Each row has a name. After each piece below comes the name of the row it's from, unless a question asks for something else. Each question is about the rows just above it.

K_329: [ 89 106 118 105 185 100 159 105 100 132]
K_937: [ 89 106 118 135 185 100 141 140 163 144]
K_990: [ 73 147  90 137 203 120 119  72 137 143]
K_334: [106 119 126 116 106 132 101 140 130 131]
K_846: [ 56 216 189 151  31  95  95 125 124 196]
K_837: [ 94  99 146 129 113 121  92 124 108 146]
K_590: [121 158 134 124  85 151 111 144 159 136]
K_897: [192 105 116 124 117 148 117 135 131 105]
K_262: [123 152 163 122  92 145 163 103 106 114]
K_52: [123 152 163 122  92 145 141 140 163 148]
Which entry of K_329 is missing from [159 100 132 118 185 105 105  89 100]? : [106]
Shuffled K_990 with one entry gone: [120  73 137 203  90 143 119 137 147], missing : [72]
K_937 without one entry, shuffled: [163 100 140 118 141 106 135 144 185]. Gone: : [89]

K_741: [149  73 172 133 108  99 163  86 134 135 122 169  84 145  84  71 174]
K_50: [150 149  73 172 133 108 171 163  86 134 135  74 137 118  54  49 162]
K_342: [150 149  73 172 133 108  99 163  86  84 122 123 135 169 145  84 174]
The row with [149  73 172 133 108  99 163  86  84 122 123 135] is : K_342
K_50 without one entry, shuffled: [134 118 133  73 150 108 162 171 137  74 149  54  86 135 163  49]. Gone: : [172]
Shuffled K_342 with one entry gone: [172 108 133 123 163 174 135  84  73 150 169  99  86 145 149  84], missing : [122]
[135 122 169  84 145  84  71 174] : K_741
Shuffled K_50 with one entry gone: [163 135 149  54 108 134 118  74 172 162 171 150  86 137  49 133], missing : [73]
Shuffled K_50 with one entry gone: [150 162 163  54  74 137 133 172 108  49 171 134  86 135 118  73], missing : [149]
Where do [172 133 108 171] appear? : K_50

K_460: [104 138 143 127 128 105 131 136 123 138 119 138 142 139 123 105 135]
K_976: [130 158 118 135 137 149 130 135  84 136 143 124 118 108 114 154 120]
K_586: [133 132 140 132 138 164 140 133  99 126 142 142 130  97 104 160 108]
K_754: [ 58  49  70 108 126 195 130 170  47 153 122 155  78 111 158 160  66]
K_748: [ 95  86 109  90  99 165 114 136 120 140 105 126  87 132 172 132 103]
[142 142] : K_586
Which entry of K_460 is missing from [105 123 142 105 127 123 138 119 138 135 136 143 104 138 139 128]? : [131]
Which entry of K_460 is missing from [142 127 131 135 139 138 105 123 136 123 138 128 105 138 104 119]? : [143]
K_976 without one entry, shuffled: [135 120 135 137 108 143 130 154  84 130 124 158 118 118 149 114]. Gone: : [136]

K_980: [142 131 162 148 147 158 146 142 136 158 133 139 143 159 148 139 115 144
 150 101]
K_920: [156 131 141 166 155 154 156 137 157 158 138 151 134 152 150 142 115 158
 136 150]
K_854: [161 135 157 171 190 163 206 149 132 164 144 177 144 170 181 143 115 144
 148 136]
Which entry of K_854 is missing from [144 143 148 181 190 135 170 144 163 157 161 144 132 171 115 164 206 177
 136]? : [149]
K_920 without one entry, shuffled: [152 150 115 136 151 155 137 142 158 158 156 156 157 131 134 154 150 138
 141]. Gone: : [166]

K_553: [150 131 137 140]
K_414: [150 131 203  98]
K_599: [222 161 173 194]
K_405: [150 131 137 136]
The row with [150 131 137 136] is : K_405
Shuffled K_405 with one entry gone: [136 131 150], missing : [137]

K_727: [142  90 138 145 146 139  78]
K_165: [115  75 122 146 144 103  88]
K_833: [201 111 133  43  80  80 186]
K_878: [201 111 133  43 197  88 154]
K_380: [201 111 133  43  67 177 144]
K_852: [118 137 111 110 120 158 140]
The row with [115  75] is : K_165
K_727 without one entry, shuffled: [139 145 138 142  90  78]. Gone: : [146]
Which entry of K_852 is missing from [137 111 140 118 158 120]? : [110]
Shuffled K_165 with one entry gone: [ 75 122 146 115 144  88], missing : [103]

K_488: [161 193 141 189  55 113  55  42 139  34 185 146]
K_108: [139 115 124 112  97  61  33 110 187  60  64 102]
K_755: [103  74 216  54  63  64 110 187  33  61  60 112]
K_696: [221  98  65 112  54 108 157 146 160  40 221  74]
K_219: [101  32  72 122  97 125 111  51 204 169 168 104]
K_177: [ 60  77 128 126 145 154  97 101  32  74 122 158]
Which entry of K_219 is missing from [104 125  32 122  51 204 111  72 101 168  97]? : [169]
The row with [ 55 113  55  42 139  34] is : K_488
[112  97  61  33] : K_108
Which row holds [ 64 110 187  33  61  60]? : K_755
[101  32  74 122] is in which row? : K_177

K_101: [111 175  93 151 133 132  83 120 134]
K_564: [102 171 108 143 128 164 114 108 172]
K_221: [111 175  93 151 119 111 169 132 139]
K_211: [201  74 213 142 130  94 155 202 145]
K_913: [133 108  93 151 133 132  83 120 141]
K_75: [ 76 130 105 126 126 155 151 128 104]
Which entry of K_564 is missing from [102 128 108 164 143 172 108 114]? : [171]
Which entry of K_211 is missing from [130  74 213 202 155  94 142 145]? : [201]
Which entry of K_913 is missing from [141 151 120 108  83 133 133  93]? : [132]
Which row holds [114 108]? : K_564

K_849: [133 118 125 156 145 111 112 105 104 118 116 106 130 136 114 110 108 158
 103 119  91 140 133 139 145 117]
K_403: [191 131 123 144  94 132 103 124  96 152  96 134 120 113 123 149 123  62
  86 114 122 138 130 130 132 146]
K_902: [133 130 136 108 106 166 137 174 124 140 111 135  99 124 156 131 108 128
  77  93 136  82 140 165 102 115]
K_858: [ 42 126 126 109 131 129  97 146 144 120 113 186 157 139 136 137 129 161
 200 168 144 109 132 136 124 127]
K_36: [133 118 125 156 145 111 112 105 104 118 116 106 130 136 114 110 108 158
 103 176 136 137 108 127 126 124]
K_978: [102 131 130 106 143 182  94 142  80 107 101 134 172 151 146 111 120 184
 135 140 119  91 133 120 138 129]
Where do [133 118 125 156 145 111 112 105 104 118 116 106 130 136 114 110 108 158
 103 176 136 137 108 127 126 124] appear? : K_36
K_978 without one entry, shuffled: [131 133 146 135 130 140 142  91 172 184 107 129 120 182 119 120  80 101
 102  94 111 106 138 151 143]. Gone: : [134]
[140 119  91 133] : K_978
K_902 without one entry, shuffled: [136  77 124  93 111 140 108 137 102  82 106 136 124 140 130 174 166 131
 156 135  99 133 128 115 108]. Gone: : [165]
Which entry of K_36 is missing from [106 105 126 110 137 103 145 158 104 133 108 176 156 127 136 136 111 118
 112 118 114 116 130 124 108]? : [125]

K_560: [174 160 123 112 123 101 129 124  91 144 129  60 126 125 141 110  88 146
 125 109 196 140 113  97]
K_764: [149 160  95 112 123 101 131 106  91 157 144  53 123 116 141 110  99 145
  99 109 172 140 113  97]
K_389: [149 160  95 112 123 101 131 106  91 157 144  53 123 116 141 123  64 140
 144 114  88 111 145 186]
K_740: [110 123 101 129 114  91 144 129 102 156 134  60 124 141 141 110  88 145
 123 111 186 140 114  64]
Which entry of K_389 is missing from [157 112 101 123 186 160 123 111 140  95  64 141 144 114 123  53 144 116
  91 106 131  88 149]? : [145]
[114  88 111] : K_389
The row with [141 110  88 145 123 111 186 140 114  64] is : K_740
Which row holds [112 123 101 129 124  91 144 129]? : K_560
[ 99 109 172] : K_764
The row with [123 111 186 140 114] is : K_740
K_764 without one entry, shuffled: [106 112 110 145 141 113 123  53 144 172  91 123 131 109 140  95 101  99
 157 116 160  97  99]. Gone: : [149]

K_917: [153 162  38  96]
K_40: [86 76 83 73]
K_869: [120  87 114 178]
K_4: [ 92 140 114 162]
K_534: [153 162  98  96]
K_463: [157 160 157 159]
K_157: [141  64 148 173]
[120  87] : K_869
Shuffled K_534 with one entry gone: [ 96 153  98], missing : [162]
Which entry of K_463 is missing from [157 157 160]? : [159]
[ 92 140] : K_4
Which entry of K_463 is missing from [157 159 157]? : [160]

K_831: [117 119  71  54 132 112 144 100 183  49 178 111  48  45 155 107 204  51
 194 102  51 130 201  47 153 188  54 106 172  56  48  55  81 127  57 175
  70 126 201 162 204]
K_326: [118 122 107  90 129 181 133 117 118 103  98 116 157  94 142 117 141 100
 151 116 100 127 153  91 132 133 103 178  90  87  95 100 108 131 101 151
 107 155 148 142 164]
K_591: [118 122 107  90 129 124 133 117 138  99 152 120  89 100 142 117 141 100
 151 116 100 127 153  91 132 133 103 118 145  87  95 100 108 131 101 151
 107 155 148 142 164]
K_137: [117 119  71  54 132 112 144 100 183  49 178 111  48  45 155 107 204  51
 194 102  51 130 201  47 153 188  54 106 172  56  48  55  81 127  57 175
  70 200 201 162 204]
K_243: [163  82 139 115  88  83 172  79 113  88 115 161  90 100  99  78 151  86
 172  78 117  86 168 104  95 167  83  79 176 115 109  82 144  87  82 178
 139 137 135 176 155]
K_421: [119  89 138 120  94  89 166  87 118  94 116 157  98 103 102  86 152  92
 167  86 118  93 163 110 100 167  90  86 170 120 113  88 142  92  89 170
 138 136 135 169 149]
Where do [118 122 107  90 129 181 133 117 118 103  98 116 157  94 142 117 141 100
 151 116 100 127 153  91 132 133 103 178  90  87  95 100 108 131 101 151
 107 155 148 142 164] appear? : K_326
[119  89 138 120  94  89 166  87 118  94 116 157  98 103 102  86 152  92
 167  86 118  93 163 110 100 167  90  86 170 120 113  88 142  92  89 170
 138 136 135 169 149] is in which row? : K_421
The row with [118  94 116 157  98 103] is : K_421
[118 145  87] : K_591

